Each path below is one point turned by a fixed rotation once a step. After each direction that follows a path, write how fast that rotation turns it, in degrees a step (0 if it stays still).
Each turn is a multiple of 5 degrees from 10 to 175, or 0.
Each row of a path follows its step; steps can be skipped.
Path 1:
step 0: [-15   8  14  13  -7  13   4 -12  -1 -15  -4  -1 -21  -1  14  14   4   6
 -17  -3 -21  21  -1  13   7  -9   6   4   9   8   4   3   9 -10  -5   8
 -19  -5  -5 -32  -3  19 -12   6 -11  10 -13  16  11  10   8 -14   4  11
  -1   6  -9 -23  14  -7   4   9]
step 1: [ 16  -7   1   8   0   1  15 -14  14  22  -3  11  17 -19 -19 -10  25   2
   9  -7   8  -7   7 -25   4  -8 -10  -2  -4  10  11  13  21   0  -9   6
  -8  -6  -3   1   0  11   3  22   5  31   3  11  -6   7 -10  -5 -16   3
 -11   3  17  -1  -2   3  -9   2]
step 2: [ -7   9  -4  10 -23  10  12   1  -7  15  19  -2  23  -9   1  19 -16   6
  -6   3   3  19  10   9   5  10  13  13 -17  16   3 -20   2   6   4  13
  -9   9   7  18   9  -2 -13   1   2  -2 -27  19  10   0  18  -7   5  10
 -12 -11  -6  10  10  13  -4  -6]
step 3: [ -5 -13  -4 -14  13 -15  -6  25  -4   1  -2   9  17  -4 -12   7   8  12
  15   8  -2  21  11  13   3 -15   5  -5   7 -10  15   9 -11  -3 -24  -3
  -4   5  15  -5   7  11 -32  -2  -6  16   0   6   6  -8 -24  10 -11   3
  -6  17   9 -10  -3  12  11  -4]
step 5: [ 12  -6   3  18   4  12  -8  16   7   4  -6  -9  -3  -4  -2  -9   1  -6
   4  -4  18   4 -14   5  16 -19   4  -9  -9  -2   7   1 -17  -3   5  16
 -14   9   0  29   8 -12  -6  14  11  -2  -2 -21   1 -33  -5  -4 -24 -12
  -1  11 -18 -10   8   7   0 -13]
step 6: [-15 -17  -8   8  -2 -11   5  -3 -21  10  15   8  -1  19   0   4   4   4
   0  -9   5  13 -13  -1 -17   7  -2 -20 -10   3  24 -32 -13  -8  -4  -3
  12   2 -11   6  -7   9   2 -30  -5  -2  20  -1 -10  -7   4   3   7 -12
 -19   2 -15  -4  -8 -14   3   4]
step 8: [ -6   7 -11  14   8  14 -11  -8 -10 -19   2 -14 -10  10  -6   2   2   1
 -19  -8  -3  -7 -21   3 -11   2  -9  12  26   7 -13  -2   0  -3   1  14
   2  20  -9   2  12  12  15 -21  -6  -2   5   7   7  -9  -4 -15 -19  18
   3   1 -23   2 -15 -13  23  12]
step 9: [ 16  -4  10   6   7   1  11 -14  13  -1  10   5  16   8   5  -1  -6  -4
  20 -14   1  -5 -16  -2  -3 -17 -15  -2  13   8  -6  -5  10  23  10  -3
   8 -18   9   0 -30  -6  16   1  12  -5   9  -4   5  12 -19  -7  -7 -10
 -12   8  -2 -38  -3  -3   0   4]
step 10: [ -5  14 -17   1 -14  -4  -8  -2  -5  -7   0   8  16  -4  -2   6   3  -4
  -2   4  12  -2   8 -13   8  16  21   8   3  16 -12 -13  21   4  -2 -10
  23  27  19   6   3 -14  14  -1 -11 -12  -6   4 -16  16  -8 -12 -10 -10
   5 -12 -16  12   0 -20  -9  10]
step 11: [ -9   6  11  -1  14 -19   3  -2  -3 -14   4 -23  16 -13   6  -2 -10 -17
   3  -2 -22  11   7  14  13  -6  -4   1  16  -9  -5   3   5  23  -4  -2
   8  -1  22  -9   6 -11  -9  11  -7  -4   6  13  10 -14   3 -13  25  -4
   8  25   4  -6 -11 -11  25   3]
[ 2 -3  2  3 -1 -1 -6  5  0  2 -1  0 -7  4  4  2 -4 -1 -2 -1  5 -4 -1 -2
 -2  4  1  0 -2 -6  2  1 -4  4  1 -2  1 -2 -6  4  0 -1  2 -4  0  0 -1 -3
  1 -2 -3  2 -1  5 -6  6 -1  1  0 -5 -1 -2] => 35
[-4  2  1 -4 -6 -1 -2  6  0 -2  1 -1  3 -3  6 -1  0  1 -3  5  3  3  1  5
 -1 -1  1 -5  2 -1  2 -4  1 -3  3  2  0  2  3  1  2 -1  0 -5  2  5  1  0
  1  7 -5  1  3 -2  4  3  5  1 -2 -4 -1  3] => 95
[-2  2 -1  0 -3  0  0  0  1 -5  5 -5 -2  2  3  1 -1  4  2 -1  1 -4 -3 -5
 -6 -2  3  1  3 -5 -3  0  6 -1  1  0 -3  0  1  0  0  1  4  2  3 -3  5  6
 -9 -2 -1  1  0  1 -1 -1  0 -6  1 -3  0  2] => 35
[-3  2  1 -4  1 -7 -1  0 -4 -2  0  5  0  5 -2  6 -2 -5  2  0 -4  4 -1 -1
  2  1 10 -2 -1  2  1  4  0 -1 -6 -2 -3  1  0 -3  2  0 -1  0  1 -1  1 -4
 -3  4 -4  1  4  3  2 -2 -2 -2  1 -4 -2 -3] => 100
Path 2:
step 0: [ -5 -16  -7 -23  19   1  -4  -1   1  -4   2  15   1  -2 -12   1  -1  -4
 -17 -10  -2  14 -11 -17   4   2   0 -23 -17  -1 -11   6   0 -20 -15 -19
   8  19 -16  -3  -4  -4 -12  18   7 -22   4  10   6   1 -20 -21  13 -11
  -3   5  -2  -1  21 -17  -3   4]
step 1: [-26   0   0  14  11   3   4 -10  17   9   0   6 -27   6  -7 -25  -3 -12
 -12 -13 -12  -8   0   3   8 -15 -25   3  10 -19  12 -14   1   3  12   1
  -2  -5   6 -10   4 -15  17   5  11  11   2  11  18 -15  -1  13 -16   9
  -5   7 -14  12 -14  -6   6   8]
step 2: [  8 -13  11   8   9   5  10  23  11 -17   3  34   1 -13  -7   7   5  -5
 -14   1 -11  -3  -9  -6   1   0  15   5  12  10   0 -28  12   3 -17 -10
  11 -21  10  -1  -4   2   1  20 -11 -10  19   0 -14  12   0  -3  18  -2
   7 -23   5  -4   3   5   5   2]
step 4: [ 11  19   7  -1  12  -3 -15  10   1 -11  -8 -13  11  -3 -12 -11  -2  -9
   2 -10   0 -19 -13  12 -10  -6  -4  21 -10 -26   6  -1  -2   4  -1   0
   4  -2   6   3   6 -13  20  23  13   7   7  25  -1  21  13   1   7  14
   7 -21   7  23   6  12   7  -1]
step 5: [-10 -14  21  -7  -1   2  12   3  18 -25  -8   5   1  -4 -10   4  -6  -2
   2  11 -10  -3  11   3 -14  -1  -9  -9 -17  22   4   6  18 -23  -9  -3
  11   2  -2  -1 -14   4  -1  14  -7  -7 -21 -15  16  -7  -8 -34   8  15
  12   0  10   1 -12  -6 -13  -4]
step 6: [-24  10   2   5  -7  11   4   0 -10  12  -3  -1  -2  11 -20  -1   5   8
 -19 -33  -6 -15  -5  19  -1 -13 -10   1  -8  -9   5  13 -16  12 -12  -9
   5  -2 -20   7  13  -2 -23  -6  -8   4  21  20  17   5  -5  -7  -5  -1
  -3   0 -13  12 -10   4  -7  15]
step 7: [-11  -4  -3   4   6  -4   7   9  13 -15  10   4 -11 -26  -2   0 -11  16
 -12   1  -9  -5   0 -18 -19  -3  -4  12 -20  -3 -17  10  19  -3  15 -14
   2   0  19 -17 -10   0  25  15  -5   0  13  18   5   6   0  12  11  -8
 -11 -16   2 -22  -7  11 -11  -6]
step 8: [-18 -18 -25  -3  -4   4   8 -10  -8 -17 -19   6   7  13 -20  13 -13  -2
 -14  11  -3  -6   2  21  -1  -5  -8 -13  13  19   8  -4   1  -7  -5 -15
   2 -16 -19 -19  21   2  -2  13  12  -4   2   1 -14 -15 -11  -1 -13  -2
  21   7  -2  -6  -4  15  10   0]
step 10: [ -9   4   5   3  -9 -16  -6   7  42 -14  -8   2  -7  -4 -15 -17 -28  -8
  -5   6   3  11   3   1  -5   4   7   7  18   9   7  -2   2  -7  -7 -25
  23   6  17  -6   9 -25   4  11  14  -7  -3  -3  14 -10  -6   1   0  -1
   0  11   9  12  -8   4  -4 -16]
step 12: [ -4  20   7 -11 -17  16   2  -4   5 -10   2  16 -24  13   9   0   4  22
 -14  14 -14   6  -5 -19  -2 -14   1   0 -17  -4  -3  -5   7  -1  -4 -11
  -5  15  21  -2  12 -10  -7  12   7   9   1  20  -2   7   9  10  11  12
   3  -4   4  20 -27  -8 -18  -2]
[ 2 -4  3 -4  0  4 -2  4  3 -4  6 -1 -1 -1  0 -2 -1  4  0  7 -2  5 -1  2
  0 -2  7 -2 -3 -3  5  2  4 -2  6 -5  2 -1 -3  1  1 -5 -3  0 -1  4  2 -2
 -4 -3 -2 -3  0 -2 -2  2  3 -1  1  0  1  1] => 145
[ 1  5  4 -3  5  0  1  2 -3 -1 -1  1 -5 -6 -1  0 -2 -2  4 -2  3 -4 -1  2
  2  2  1  1 -2  0 -3 -3 -7 -2  1  0 -4 -1 -3  2 -2 -3  1  1 -8  0  6  3
 -7  2  1 -3  4  0  1  0 -2 -3  5  2  3  2] => 155
[-2 -6  2  1  1 -1 -1 -6  3 -2 -3 -6 -2  3 -1 -2  6 -1 -2 -2  4  7  6  6
 -3 -5 -1  4  5 -3  0 -1 -4  2  2  0 -3  2 -2  2 -2  2 -2 -1  2  1  3  3
 -2 -2  0 -3 -2  3  3  1 -2 -5  0  1  0  3] => 145
[ 2  3 -4  1  6 -1 -2 -6 -1  2  6  5  3  3 -4 -3 -3 -2 -2  1  1  4  1  3
 -3  0 -3  0 -4  1  2  1  1 -2  1  2  3  3 -2  4 -1 -5  3 -4 -3 -4 -1 -2
 -1 -2 -3 -3  0  9  1 -3 -2  4  3  0  0 -5] => 80
